In the rows, 128 means zero.
One turn moves each row of this set onto another row. After a few examples, where does it send each row asked below?
Nul: [133 144 122 110 121  97 137 135 171 103 126 120 144 121  94]
vidu: [147 115 132 116 147 122 140 148 170 121 118 141 155 122  98]
damo: [115 135 119 106 138 114 138 144 177  85 124 119 147 122 132]
Vut: [147 138 122 100 149 142 152 133 161 102 144 125 153 116 105]
Ramu: [129 144 116 132 129 116 110 132 182 128 120 111 154 112 110]
Veze: [130 139 125 126 133 117 117 131 177 124 124 103 158  94 114]
gofo: [126 125 114 107 137 139 132 143 173 104 128 139 158 142 127]
kepid: [142 131 139 122 157 120 122 128 173 136 118 121 130 120 106]
gofe: [145 127 130 122 147 138 131 130 179 122 139 117 133 102 130]
dogig: [141 131 115 109 155 136 146 149 169  94 142 119 155 105 115]
tev: [138 147 131  91 149 123 120 125 156 121 113 103 160 126 110]
Fut: [134 136 126 127 134 123 115 138 169 123 126 111 169 105  91]
gimo: [131 148 134 110 122  97 134 132 173 105 139 112 144 116 107]
binuk: [129 156 123  94 128 116 142 128 155 110 135 125 156 139 113]
Pipet: [128 151 126 106 139 115 123 123 161 122 100 103 156 119 105]
rodem: [140 155 129 103 133 123 131 120 156 113 131 132 165 139 127]
dof: [134 135 123 118 135 133 131 150 178 114 122 141 171 142 121]
Gon: [150 133 120 124 143 137 123 120 167 127 141 126 135 109 124]
degap: [129 139 142 116 131  98 135 124 168 110 131 122 131 131 107]
vifek: [141 130 105 101 156 147 135 145 164 103 135 116 151 110 112]
noge: [114 135 111  99 148 116 143 144 170  96 122 126 134 127 125]
Zipar: [110 139 114 105 151 122 136 141 172  94 109 110 158 128 120]
birof: [146 116 120 122 158 134 130 144 167 116 130 139 160 115  99]
Suso: [132 125 138 105 164 115 129 135 165 136 111 119 139 122 111]
bim: [128 127 128 123 143 146 124 127 177 128 129 130 141 116 135]

tev -> Suso
Nul -> Ramu
birof -> gofo
And these:
degap -> Fut
gimo -> Veze

